M: rows in 4 groups, each row roughly a mix of its group's directions
M (144 x 11)
-8 14 38 -20 -3 -30 -23 -27 -19 -4 9

-22 15 31 -3 -16 -24 7 -15 11 32 29

-30 15 -12 40 -8 -26 5 14 -27 -13 -6

10 -18 19 0 35 25 21 23 8 28 17

-22 3 -20 -1 10 -35 25 -7 37 -21 7

2 -16 -35 21 -1 11 14 9 43 -23 6

9 -13 1 -2 34 -22 17 -12 -47 16 -2

-13 4 -19 -13 -27 -23 -30 -20 -17 17 -30

-13 -6 -8 -2 10 -8 -43 10 -19 -12 -44

32 -8 -41 21 -17 -17 29 -7 -3 10 0

-1 28 31 22 -1 35 21 9 4 17 21

29 -22 -32 -15 5 0 -1 36 -3 6 27

-6 -14 22 -5 -20 -10 50 -1 -5 1 32

-5 3 -25 -16 18 -43 8 11 -19 2 -33

14 21 -20 11 -1 37 2 2 -1 -12 45

42 11 -3 5 5 -9 17 -35 0 17 30

19 0 -10 6 -29 23 10 -8 -36 7 -37

-9 -19 10 -6 -42 24 -15 21 28 -2 -20

31 6 0 -28 32 -10 32 -3 -5 -27 -1

-13 -5 -26 -25 17 -16 -1 -1 49 18 6

-35 15 25 9 14 -34 -6 -24 2 -10 -22

-14 45 17 9 7 -27 1 5 8 -16 -33

15 -6 -15 -1 0 14 -16 -9 -49 24 -27

-7 8 -7 20 11 39 -20 -1 -29 11 34

-28 4 -28 13 11 40 -27 -6 -6 -12 -19

18 11 46 -5 -8 -1 23 23 7 -31 7

4 -22 -23 -15 -36 8 16 1 -26 -14 -31

47 8 -7 -27 36 -3 -5 5 4 -11 -17

-16 -13 0 -23 4 -10 -14 16 43 29 24

-42 -13 -16 26 -21 17 -31 -9 -9 4 -2

17 46 -11 7 3 -30 9 -4 11 -19 -25

5 6 42 9 19 3 -8 23 -29 19 -26

-9 1 -27 3 39 -26 -4 25 -16 -28 -5

8 -42 -3 -24 3 -25 -4 28 -20 -14 -18

-3 -35 -39 6 -15 20 11 -10 -15 -5 29

-11 27 8 26 -24 -27 12 -30 8 19 19

-17 -6 33 -11 47 -13 14 22 10 8 5

4 -9 -23 -28 7 3 -17 -1 -13 52 -8

17 6 -25 5 -24 41 -14 30 -17 4 11

0 -33 -43 -8 -17 0 -1 -29 -5 18 -19

-10 23 24 -7 43 -6 22 30 4 -14 -6

18 15 -17 15 10 39 -41 9 11 -3 -13

21 28 0 3 7 -4 0 43 25 27 -15

0 17 -8 -5 39 -5 -8 41 -1 -11 -31

4 22 -23 13 -35 12 9 -37 8 -7 25

-11 20 4 12 37 23 -35 25 17 7 2

25 2 -26 11 -7 45 -20 -17 18 -2 -14

1 -8 -27 17 24 -24 0 -6 4 -39 -31

33 -2 -25 -2 15 43 -13 22 -13 -12 2

-7 -7 25 -18 -15 -28 44 -5 21 -15 12

31 6 -5 13 -23 -1 28 -44 -9 11 -12

-12 6 34 -13 -33 -27 -21 -5 21 -10 -21

-27 41 16 12 17 -27 -2 -4 16 25 -9

-7 25 -14 23 12 41 -22 24 -13 -9 -12

32 -38 -23 -22 -2 -15 8 -1 -8 -21 -22

-6 -27 -25 -18 12 -18 3 -16 44 -12 16

3 22 15 18 -4 -13 26 12 28 24 37

10 -10 -23 17 7 41 27 16 30 10 1

12 -41 14 -10 28 12 24 -2 25 7 20

-5 11 27 -10 -34 -10 47 1 -4 -5 -17

22 -23 3 -3 9 -10 5 4 4 -59 1

-9 23 -4 13 20 27 -36 6 8 -37 3

5 40 21 25 8 12 -32 20 -15 5 -11

-11 3 -39 36 -20 8 -19 -7 13 15 24

19 -2 9 4 -40 2 16 -32 15 19 28

-11 -31 -2 -18 30 -15 15 2 24 37 -8

7 -40 -35 -8 -18 35 -11 -10 4 -1 -1

30 -11 32 -9 17 19 22 -5 -26 11 -26

18 15 -21 30 -25 32 18 -8 16 17 18

19 16 -25 11 -2 14 -6 -7 -21 -30 42

7 3 37 -32 -29 -6 8 -13 -8 28 18

31 1 -2 5 -19 22 28 -28 -14 -20 28

22 38 19 -13 -14 29 -21 -3 17 -11 -21

11 -8 -12 -4 29 -26 -18 8 -21 15 -43

7 16 8 -2 46 22 -4 17 -29 21 -14

-21 17 20 -15 -31 -41 -15 8 15 -3 -10

29 26 4 -8 16 -36 26 29 12 0 -3

9 25 -12 -22 -22 10 -38 11 24 -10 24

-22 9 -36 16 -9 8 -21 15 -11 -11 -40

-4 12 12 4 -12 17 -19 -23 35 -29 32

9 11 -19 -2 -8 -14 -22 11 -50 -6 -28

-21 34 13 21 23 23 -20 -4 -16 -9 -27

-20 16 -17 11 3 -4 -26 -27 -12 -31 -34

-18 10 -17 26 -10 4 29 -24 7 -11 41

-47 7 -5 24 -22 -28 7 15 10 10 -11

26 12 17 16 2 25 3 -8 -16 -39 -30

-31 3 19 6 27 1 7 1 -9 0 -51

32 9 -8 -21 16 -28 22 -17 -8 -33 -10

2 -19 3 -23 -6 -36 -22 -15 1 -42 0

5 20 34 26 13 25 32 18 3 -13 13

-15 3 -11 13 12 3 0 22 43 4 41

-7 0 31 11 19 15 13 2 -42 17 28

35 -9 -28 -21 9 -8 35 -5 -10 -25 9

3 2 -30 -7 -19 21 5 29 -11 -1 -45

24 18 -4 10 -46 1 20 -30 -12 -14 3

5 -9 10 23 13 32 40 -20 -14 16 19

-46 31 0 36 4 4 -7 -11 9 -10 5

-13 -28 -13 18 2 -8 -3 20 7 -26 46

12 -32 7 -16 8 -10 18 -30 -13 -15 39

16 -3 -21 -9 -8 8 -27 -3 -51 19 -15

32 11 7 2 -25 28 -3 8 29 -34 -3

9 11 -6 -2 -15 -7 -39 7 -1 7 -51

8 -38 -3 -34 1 -40 8 -10 2 -17 5

0 -3 27 -7 21 40 -18 -27 15 11 21

16 -14 16 -22 -13 -7 6 -19 31 -40 21

-6 4 29 -17 15 -22 -3 -14 -39 11 -31

1 -12 -1 -2 -23 31 -35 14 3 31 -27

11 6 -2 17 15 19 23 -7 -50 19 -18

-29 -16 5 -19 24 -18 -26 26 11 -30 -3

-4 -1 -23 18 -55 -24 15 1 -6 6 -1

-18 49 -14 23 -10 2 -17 -13 3 4 26

4 -14 -11 -16 22 -34 8 -1 20 -27 -36

-36 14 5 23 18 -12 -10 -13 21 -32 -21

32 -17 -1 -5 -36 5 33 -28 -10 -11 -5

-5 16 -5 -5 22 -12 24 51 -5 -10 -22

-6 18 -25 -6 -23 -29 14 -31 -4 -33 9

-20 23 -25 7 -30 -13 11 -36 15 5 20

-27 5 -39 11 -3 -2 -13 -24 -21 21 26

14 8 -34 36 15 24 8 -5 24 -24 -5

-32 35 23 18 13 19 -15 -23 14 -9 -9

-13 -17 -4 10 34 -22 43 8 22 -13 4

-14 5 10 -16 -15 0 -30 -6 12 48 -25

-8 -24 26 -14 40 -22 12 22 -21 8 -4

2 11 -8 15 21 -19 -22 -26 1 -47 -14

-21 20 -2 17 19 -19 -12 -6 -43 27 10

-18 36 5 8 23 -13 -30 26 26 1 -6

14 23 7 23 23 28 -24 12 -34 -1 15

-7 -36 -41 27 15 17 -16 -11 -11 4 1

-2 6 9 -19 12 17 -37 20 -37 -17 -19

11 24 -20 23 2 12 -4 0 2 -54 -8

-1 -8 -17 7 15 -60 15 -2 -11 7 -12

-24 25 -1 7 34 -5 -13 22 -5 -20 -35

-22 -16 -20 -14 -23 -33 23 -16 -8 -7 31

11 6 -14 29 28 -11 37 -25 11 14 -19

-8 19 3 4 -52 -4 14 -8 9 -20 28

-5 19 -11 33 -19 5 1 2 -50 -11 14

17 9 24 -13 -13 38 -24 5 -8 36 1

1 21 -20 40 2 -3 30 0 5 36 5

19 -8 1 -15 -44 22 -2 -35 -1 6 -20

-7 -29 -11 -5 15 -18 -3 -6 -35 33 -29

11 9 1 14 5 15 6 2 29 -54 15

25 -22 -19 -9 -1 22 -17 2 28 -3 -40

15 28 10 0 -20 0 -12 -10 -12 26 47

29 -3 -15 3 -33 -25 23 -16 -19 26 10
which group is each row in? (one row of each group first)
14 -27 6 -7 -52 3 -3 -23 -3 22 6
(29)
25 -40 -11 -17 -13 -2 6 -6 -3 3 -43
(6)
-2 48 19 20 -16 34 7 0 -1 9 12
(122)
-4 -2 -21 24 14 44 11 14 24 -14 -22
(65)

10 -20 -14 -18 26 -22 17 40 -21 -15 -4
(29)
10 18 -12 -5 -23 3 -10 22 1 9 -54
(29)
-21 4 -16 6 -9 23 -34 2 -8 -3 -46
(29)
3 -33 -7 -16 34 -5 29 -13 33 8 4
(122)
-28 -7 -28 10 31 -27 6 27 18 12 -9
(122)
-8 -1 -25 3 26 26 -7 9 16 48 6
(122)
-24 18 19 6 -19 -42 -12 -27 -18 -4 -11
(65)
-10 15 -39 -1 -6 -28 22 -25 2 -28 15
(122)
17 -27 -42 -2 -22 6 1 28 14 -19 13
(65)
40 -2 -17 -3 -8 39 4 7 -31 10 -10
(65)
35 8 -9 -2 5 18 -20 -23 13 -32 31
(65)
30 -16 4 -10 -8 14 -16 23 18 -16 -43
(6)
-31 26 9 15 26 -19 -1 -6 -23 27 22
(6)
10 7 -7 -5 -11 19 -4 31 -1 33 45
(65)
